Each path below is one point turned by a fixed rotation once a step. After each direction that follows a path, write how fast that rotation turns it, in deg/step (0 if it stays still).
Each turn is a multiple of 5 degrees from 10 to 175, or 0.
Each row of a path follows its step; steps can be skipped.
path 1
step 0: [ 13   4  13 -19 -15  45 -32  13 -14 -14  22  13  59 -36 -40 -18  14  33
 -52   4  44  26 -28  29  21  23  31 -31 -14  -5 -15  13  14 -61  -5  -7
 -13]
step 1: [-11  54 -48  -8  -8  -3  13  48  21  -4  34  31  58  31  42 -45   7 -34
  -6 -12  28 -14 -21 -10  24 -15   1  18   6  18  -7   4  -3  10 -62  12
  18]
step 3: [-30  36  -9 -39 -23 -16   5  54  20   1  19 -12  -5  22 -44  -7  11  37
  14 -55   2  24 -37 -20  -8  27  34 -29  49 -11 -28  20   0 -24 -41   9
 -27]
step 4: [-23   5 -98 -14   5  -4 -30  -2 -25 -24 -39  -6 -15  44 -16 -14  -2 -21
  17  -3  26  32  22  11 -18  -2 -22  18 -27   1   5 -38   6 -26 -61  24
  20]
step 6: [-10 -27 -26 -26 -39  12 -32  29  -8  25 -33  -2  42  -3 -23  -7 -12 -18
 -39 -15 -14  28  39   0 -14  19   9  13  -2 -37   4  50  -1  -3 -75 -36
 -36]
step 7: [-29  -2 -41  -5   0   6 -35  -4 -32   1  17  18 -17 -28  -6 -73  21 -56
 -18  18  41  -8  21 -22 -14  56   5  27  17  25 -16   2 -31  21   7  20
  36]
step 9: [ 14  26 -13  -4   3  -6  14  43 -39   3  10 -28  51 -17 -50 -16  57 -13
  12   2  32 -38  -5  -5 -43  27  34  38 -22  -3  13   9 -25 -16 -34  21
 -46]
step 10: [  9  23 -33   6  37   2 -43 -10   1 -55   6 -12   8  16 -35 -56  24  13
  26  30  34 -22  28  15  47 -36  -1 -18  32   2 -22  40   5   2 -28  27
  35]
step 11: [ 33 -18   6 -26 -24  10 -35  46  26  61 -19  12  38  14 -37  -7  23  24
   8  30  -2 -29 -41 -21  -1   1 -36 -22   2   5  -5 -10  12 -29 -32  66
  -5]
step 14: [  6  11 -15  27  -1 -42   3  -1  18  32 -52  26  36  14 -39  22  -9  21
 -46 -44  15  -4   5 -27   5  60   5 -18 -11 -32  -7  -1 -32 -25 -27  20
  48]
step 16: [ 31  21 -58  33 -43   6 -84 -30  -5 -11   0 -24  61  -1 -23  -7 -16   8
 -24  -7  -3  20 -24  -4  16  24  19   6  36  33  -5   6 -19   6  15  12
  21]
[  4   2 -25   4  -3 -11   4  -4  -5  25 -10  13   3  -7  -3   6  -4   2
   2  -1   7  -8  -4  25  -4  -2  -4  14   2  -7   6 -10 -12   9   2   5
 -10]	145
[ 20  -6   1  -8 -10   4 -13   4   2   2   3   8   3   2   1  12   7  -3
  -1 -13 -20 -12 -12  10   0   0   7 -17  14  -3 -11  -5 -14 -17  -1 -13
   2]	135
[  3   3 -11  -8   9  -9  -1   3  -1   0  -4   6  -3   7  17  -8   9   6
   2   1 -11   2   7  -4  10 -17  -7  -6   8 -27   8   5  17  11 -12 -19
  -5]	160
[-11  -4  14  -2   9  -1   3   2  -3  15 -13   1  19   7  11  -5  -4   5
  11   0  -6  -6  14   8  -1  -7   5  -3  -4   3 -16  24 -19   5  -5   3
  13]	85
[ -4  -9  -8  14   5   6 -13 -20  13  11   4   2  -1   0  10   7  11 -17
   7  -1   9   7 -10  -8  -9   5  16   1  -5 -11   9  23   1  -7   5  -3
  -3]	40
[  6   1  11  -9 -20  14 -21 -15   2   4   0  -1  13  11   6  -2  -9  -3
   3  12  11  -2  10  12  13  -3  -6  -9  -1   6  16  -2   6   2  -7   5
 -13]	65
[  9  -4  15   6  13 -13  -9  -7  -2  13 -15  -5   8  -1   2   4  -8  -8
 -12   2  11   3  -5 -11  -5 -12  -3  -4  24  -3 -12 -13  15  -3   8  11
   5]	125
path 2
step 1: [ -1  -4  37  15 -24 -30 -16 -12  10  36  36 -22  12   6 -16  12 -13  -4
 -42 -23  33 -27 -13 -10  32   2 -13  31   9   3 -51 -21 -83 -17 -58  16
   6]
step 4: [ 10 -23  23 -33 -39   9 -55  15  -3  41  22 -30  32  32 -19 -18 -29   2
  -7   5 -12 -14  19 -12 -14  -8   2   8 -21  19 -54  41 -45 -30 -23  54
  38]
step 5: [  4 -62   1   0 -42   5  -6 -52  35   6  15  18  22 -13  11 -22 -31  17
   7 -11  -9  37  -5   8  33  35 -16  21  65   1  -5  -2 -33 -44 -57   2
 -21]
step 6: [-38  -5 -12 -61  -1 -36 -48  14  22  38   8 -22  10  28  11  51  29  14
   2  18 -19   1   8  27  -8 -12  13  53  44 -30  16  24 -51   0 -32   9
 -12]
step 7: [ 17 -20  17   3 -66 -49 -24 -37   7   9  -4 -23  29  16  22 -18 -21 -29
 -24 -11  19  -7  42  15  15  15 -25  43 -57 -14 -11  35 -52 -12 -21   2
  20]
step 9: [  8 -73  10 -18 -35 -45   7 -11  -7  38  30 -22  48  31  10   1   3  27
  13  21  11   3  10 -24 -21 -16  33  29  53 -32  -7  28 -27  26 -35 -30
  -9]
step 12: [-23 -29  17 -16   9 -47 -32 -34  -5   1  27 -42  45  18   3  -2  -9 -14
 -25 -12  -8  18 -32  34  26  19  28   0  64 -50 -34  22 -48  -1 -28  21
  -3]
step 13: [  4 -29   6  -2 -54 -19 -27  -9  22  10  14   7  25  14  19   4  30   1
 -26  -3  20   8  -4  23  -8 -59  -9  86 -10  23  14 -12 -43  13 -60  16
  10]
step 14: [ -2  -3  -5 -13 -74  15 -55  -5   8  20 -13 -45 -11  23  27  -8 -19 -37
   6  30 -16  44  49 -25  21  -5  18  -3   8 -32 -43  18 -29 -24 -37  -3
   0]
step 15: [ 35 -63  15  -7 -35 -21 -29 -14  11  39  -2   6  39  33 -30 -13 -21  15
   5 -30 -31   4 -18  33 -35  14  21 -29  29   4   5  25 -67  -2 -32  22
 -16]
step 16: [-11 -39   5 -37  -7   4 -19 -29  43  18  62 -22  50 -11  26  20  17  30
   6  13  19  -1  22 -16  27 -28 -17  51  25   2 -30  26 -29 -36 -29  39
   9]
[ 10 -23  -6  -1   6 -10   9  10  -1   1   6   1  -7  -7   5   8  16   1
   0   1 -19   8 -11  13   4  -1   9 -15  10 -17  13   9  -5  -1   7  -5
   9]	115
[  2 -10  13  17   1 -24   7  -2 -15   6 -11  12  -8   7   9   5 -11  18
  13  -4  -7   9  -4   1 -12  -4  -7   6 -11  11   2  -5   3  -4 -11   0
  -2]	175
[-12 -10 -18   8   2 -12  -2   9   0 -10  -8   0  20  -2 -10   7  15  -2
  18  -1  -1   3  19   3   9  -5  -2   9  -3  10 -11  -9  -5  10  11   4
  11]	110
[  9  -8  -6   5 -13  -7  12 -11  14   2   0  -1  -4  -9  15   5   2   3
   8  -8  22   0  -9  -9   4   4   2   0  -6 -14 -20 -13  -8  -8  16 -10
 -12]	170
[ 18  15  -6   2  -2 -19  -2   5  -7   5   0   6  -1  14  -5  -7   1   7
  -5 -16  11 -17  -3   8  -3  12   9  -1  10   0 -15  14  -2   8   1   2
  19]	130
[  1  -6 -10 -17  -7   4   4  17  -7   5  12   8  -3  16  -3  -3 -11   9
   0   0 -11 -15  -7  -3   7 -24   4  17 -10   2  -2   1  -1  -3  18  -3
 -10]	155
[ 14  13   5  12   2  12   4  11  14   4  -2   6  -6   2  -4  12  11  14
  -3  -5   8  -3  12  10  -3 -19 -11   1  18   2  10 -14 -15  -6  -1   9
  -5]	145
path 3
step 1: [  9  16 -49  17 -12  39  28  22   3   8 -24 -21  34  11   2  63  16 -16
  -6  67   8 -14  40 -32  60  19  25 -35 -16 -11 -13  -6 -17 -49   5  12
  15]
step 2: [ 39  33   2 -20  32 -24   8  24  22 -22   6 -58  11 -27 -26  25  45  20
  35  -5 -27   5  12 -30  -4 -52  57   8  14 -18 -28  30   1 -36   0  30
  46]
step 4: [-13   6  37   9   5  -5  -9 -15 -43 -37  13  -4 -41 -34 -54  44   9 -20
 -18  33 -31 -40  46  26  15  25   9  23  -4  11 -28  -2 -53 -50 -19  31
  13]
step 6: [ -2 -24 -10  48 -26  77 -38  16 -19 -10  10  49   3  17 -53  21  -6 -33
   2  41 -17 -18  -6   0  44   5 -49  -2 -26 -16  -7  15  -6   9   2 -14
 -47]
step 7: [ -8 -27 -13  -2  25  -4   9  26   5  33  17 -26  49 -43 -39  68   0 -37
  23  14 -20 -27  16 -17  37  -1   6 -21 -23 -10 -25  35 -55  54   6   5
  22]
step 8: [ 30  -3 -30   9 -17  39  20  29  29  47   1  -4  45   6 -54 -33  13  29
  34  10 -26  20 -15 -48  31 -55  36 -24   9 -17   3  44  31   7   2   7
  -2]
step 9: [-35 -18 -23  17  18  59   4 -16   1 -10 -36 -19  12  37 -35  63  -2  18
  12  36  -2  43  30   9  32  -2  39  15 -18  18 -15  47   6 -47 -27  16
  21]
step 10: [ 26  11  -3 -24  21 -16  64 -14 -27  21  -5  -9   2 -32 -18 -19  21   5
   3   8 -27 -18  31  23   5 -24  63  19  25  13  -5  42 -36 -19 -48  51
  52]
step 11: [ 14  25  20  22 -17  44  -2  13 -49  -3  35  30 -20  10 -31 -29  29  14
  -4  16 -32   9 -12  12 -15 -25   2  55   4 -21  -8  21  49 -60 -60  23
 -29]
step 15: [ -8 -22 -16 -44   5  25  38 -20  44  -2 -37   1  45  18 -41  30 -14 -13
  23 -17 -33 -15  50  25  66 -24   2 -15  -2  14   1  26 -52  19  10 -10
  21]
step 16: [-27  -3   6 -15  -3 -16  54   3  41  63  17   8  28  -8 -73   0  16  67
  -6  36 -21  10   9   3   1 -37  26   5  14 -29   5   8   5 -36 -23   2
 -12]
[  5 -11  -6   0  -8 -11  -3 -14   7  14   4   0   1   8   1   6 -11  -4
  -7  -2   7   0  -9   4   4  15   4 -11   3 -20  -1  31  13  -4  -4  12
   5]	40
[ 17   4 -12  -1   4   0   8  -4   5   3 -10  12  10   4  11 -18 -15 -11
   5 -14 -12  -8  -8  -9   8  -2   0   2  25  12   2   2 -14   6  -6   4
   2]	145
[  6  -1 -15  17   5  -6  14  12   1  10   4   9  -4   9 -19 -19   7   8
   4   5   8   0 -15  10  -6   3  -3   2   7   0  -9  -5  19  -6   5 -16
  -5]	135
[ 20   0   1  -4  -2  -7 -16   7  23   0   5   9 -14   7 -10  16  -9   5
  10  12   1 -13   4   1  -6   3   7   5   8  -8  13 -12 -12  -5   9  -3
   0]	25
[  5  11  16   3   1  -7  -4  11  -7   8   3  -8   0   8   6   1   0  18
  -1 -12 -28 -11  -7 -13  -4  -5  13   3  -3  -4   1   4  19   7   9   6
 -12]	125
[  0   3   3   2 -15 -15  12   5  12 -10  12   2 -10 -18   5  -3  -2  -3
  -4   9  -8  16  -2  -6  -7 -18  12  -7   9 -12  -6   5  -3  12 -16 -13
  -1]	130
path 4
step 0: [-24   5  10 -27 -36 -40   2  12  63  19 -18  19  20 -17  16 -47  17   0
   5  81 -73   8  35  29  -9   0 -22  -3  25   5 -12 -22  -5 -37 -28  21
  40]
step 1: [ 22   4  23  17 -22  37   7 -16 -23 -44  22  21  25 -25  58 -41 -19   5
 -41  60   7  12  25  12   7   2 -25 -15 -10  -9 -27 -39  50  24 -53 -23
  55]
step 4: [-17  45  18  38 -11  -1  -6 -19  41  58  48 -11 -17 -29   1  -4   6   2
  25  18 -44   2  -5  40  13 -25 -11 -47  12 -20  23 -67  63  30  28 -28
  10]
step 5: [-21  17  47  -9 -80 -33  35 -12 -17  37  -6 -17  72 -16   8 -13  -4 -46
 -28  36 -20 -42  40  29  -5 -30  15  -8  20 -11  33 -15   6 -13   3 -29
  24]
step 8: [ 16 -21  52  34 -42  33  -1 -19  -4  10  29 -56 -38  11  19 -31  -5  10
  22  32 -28 -57  38 -46  26  33  31   4  15  26 -10 -33  44  18 -19  13
  34]
step 9: [ 42 -21  -2  26  -2   1  28 -66  -4  56  43  14  14   9   5  13 -52  31
  38  23 -53  -3  41  23  -7 -23  46 -19  -9 -39  10 -19  45 -29  32   1
  23]
step 10: [-57 -35 -14  23 -35 -11  45  12  -6  24  53  16  52 -14  21  19  37 -12
 -35  36 -44 -11  16  24   2  10  44  -2 -39  34  -1 -39   4   1  53 -12
  25]
step 12: [ 18 -21  43 -39 -15  19  27 -17  16  14  -2   5  13 -48  62 -14 -24 -11
   3  35  13   1   7   8 -43 -45 -23  18  15  40   2 -33  24  -9 -21  13
  95]
step 13: [ 13 -54  28  26  18  -9  -8  -2  43  -5  38 -19  36 -33  29 -65 -14  46
   2  53 -23 -28  46 -36  10  31 -19  10  18 -34 -37 -21 -14   4  15 -18
  40]
step 14: [ 17  -8  42  22   5  13   6 -22 -33  11  43  35  49  30 -58 -38 -43  37
 -23  32  -4   0   0  15   8   7  18  -5 -32 -14  -8 -51  49  44  19  44
  39]
step 15: [-39   8  25  33 -57  13   9 -20   4  30  45 -38  16 -38 -22  31  -1  52
  26  -6 -27 -47 -26  40   0   1  -3  17  -2  34  -3 -85   9  -1  24   8
   9]
[-27  -2  -7   2   4  12  -3   3  -1  16   3 -11   2  -3  -6   8   9  -7
   6  -6  -3  -3   2  19  -6  -8   4   0  -6  -9   3  26  13   6   1  -8
  11]	60
[  7  -2  19  -1   6   6  -3   2  -9   8   7   6 -13  16  -3   5   8  14
   5  -1  -9 -16 -15 -17   1   3  -3   4 -15 -23   2   1  -5   1   6  -6
  14]	65
[ -6   9  20  -3  17  -2   0   6  12  -1   3 -11  10  -7  -9  -6 -11 -10
  -8 -10  19  -2   0  -3 -11  -1  -8   5   9 -10  11 -12  -1   8  22  -2
   3]	40
[ -9   3   1  14  -5  14 -12  -4   8 -10  12  -9 -13 -17  11  11   9 -11
  -5   0  16  -5   2  -9  10   1  10   3 -19   6 -12 -13  -8   5  -3  -6
   3]	160
[  7  -5  -3   7  15   1   5   5   9   2 -14  -3   3 -10  -7   0  -8  22
  -1   6  17  -8  -2 -18   3   6  14  -2   8   7  -8  13  17  10 -11  -2
  12]	65
[  5   3  11  -1  -6   4   3  -3   0   4  -5   0 -11  12   4   7  12  -5
  -8  -2   1  -2  16 -14   7 -16  15  -5  12   5  13   5  15  -2  11 -20
 -21]	25
[  8   8  -8 -12  -2   5  -5  -6   7  11 -15 -12 -20  -3  -9 -19   3 -12
  13   2  -4  -4  -6  -2 -11   9  -8  -1  -5  14  -4 -10  12 -12   4 -14
   9]	90
path 5
step 1: [ -6 -42  10 -12   1 -43  47  66 -20  -8 -18 -17 -42 -20 -24 -19 -12  27
 -21 -32  -1  12 -16  20 -28 -22  33 -64   9 -18  -2 -50   0  26  21 -28
 -10]
step 2: [  5 -24   4   9  15   0  30  20  34 -30   9  26 -10  30   6  25 -40  26
  34   2  30  12 -24  16 -46 -44  11 -35 -16   5 -20 -30  -3  76  47  23
 -24]
step 6: [ 29  17  53 -42   7 -45   4  38   5   3   1  31  52  20   3 -16 -49  -3
   8 -12  40 -18 -11 -26 -22 -12 -30  -6 -12  39 -32  37 -15 -38 -23  39
 -29]
step 7: [ 15  21  37  10 -40 -20 -26  76 -24  19   1  -2  23  -6   7 -18 -25 -33
 -20  17 -15   2 -53   8 -39 -17 -10  -9  30  31  20  59  18 -20   8 -24
 -40]
step 8: [ 37 -26  30  18  18 -60  14  36  -5  -1 -45  -3 -18  13 -66 -33 -21   3
 -12 -11 -30  22 -30   8 -29  -9  23 -11  32   4  20  51  14  11  31 -33
  26]
step 9: [ 12  -4  -3  16 -22 -16  30  10   2 -12 -32 -24  20  40 -62  17 -35  51
   6 -13  -9  19  -6  13 -46 -52 -24 -45 -23 -11 -38  37  32  30  13  25
   9]
step 11: [ -9   5  28   2   2  -6  -8  56  11 -46  34  -4 -59 -10  -4  -3 -12   6
  41  -3  -4 -18   9  27 -57  -7 -12 -31  23 -10  20 -38  -7 -11  80   4
  30]
step 12: [ 18  20  27   3 -12 -13  69  47  21   0   9  -2 -27  33 -15 -10 -28  -3
  45 -26  14  -6 -38   9  -5 -21 -26  -1 -25 -17 -25 -82 -21  10  18 -23
  27]
step 14: [ 31  31   5   8   3 -13 -14  49  32 -10  -5  22 -15  -8  54   0 -11 -46
  40  16  31 -24 -33  29 -23 -61  19 -17  48  23  14  35 -21  26 -19   2
 -25]
step 15: [ 53  13  32   9  18 -50  27   1  16  -8 -41  37  -3  13   4 -19  17 -41
   3 -50  19   2 -43  -2 -29   0 -33 -36  67   5 -18  33 -24 -19   3  -1
  16]
step 16: [ 29 -15  18 -20  -5 -14 -12  16   4  13 -27 -13  41  22 -40  42   5  -1
 -24 -13 -11  10 -75   0 -53 -27 -27 -36   4  12 -66  21 -19 -36  -1 -10
 -26]
[-13 -16   1  19  -6  -2   1  -7   3 -16  10 -10 -13  -9  -3 -14  -3  21
  -9  -9 -10   6   6   2  -6  -9 -11  -2 -15   0   4  -7  -2  10   7  -1
  -9]	40
[  8  -1  -2  -3   1   2  -4 -12  -6   3 -12  12  -1  -2  11 -10 -14   2
  12   8  -1  -1   4   0   5 -24 -16   3  -7  12  17  -9 -10 -21  -5 -14
   4]	45
[  5   9 -14  -7  -4  -2   3  -9  -3 -11   0 -10 -11  -8   1   3  16  -1
 -13  -9  11  -5  19  10 -10 -11  -6 -11   7   6 -11  11 -11 -11 -12   8
  16]	70
[  0  -7 -10 -11   6   5   0  -6  -2  -4   3   1   7   1   4  -3 -28  16
   7   7  12  -8   9  -1  -1  -5  17  -9  -4  -5 -15   4   4   9 -21   6
 -15]	95
[  2  -8 -17  -3  -4 -12  12  -4  18   0  -2   0  -2 -11  14   5   9   1
  15   0   1  -4 -13 -10  -6  12  -9   6   8   2   0  -3 -25   3  -4   2
 -20]	35
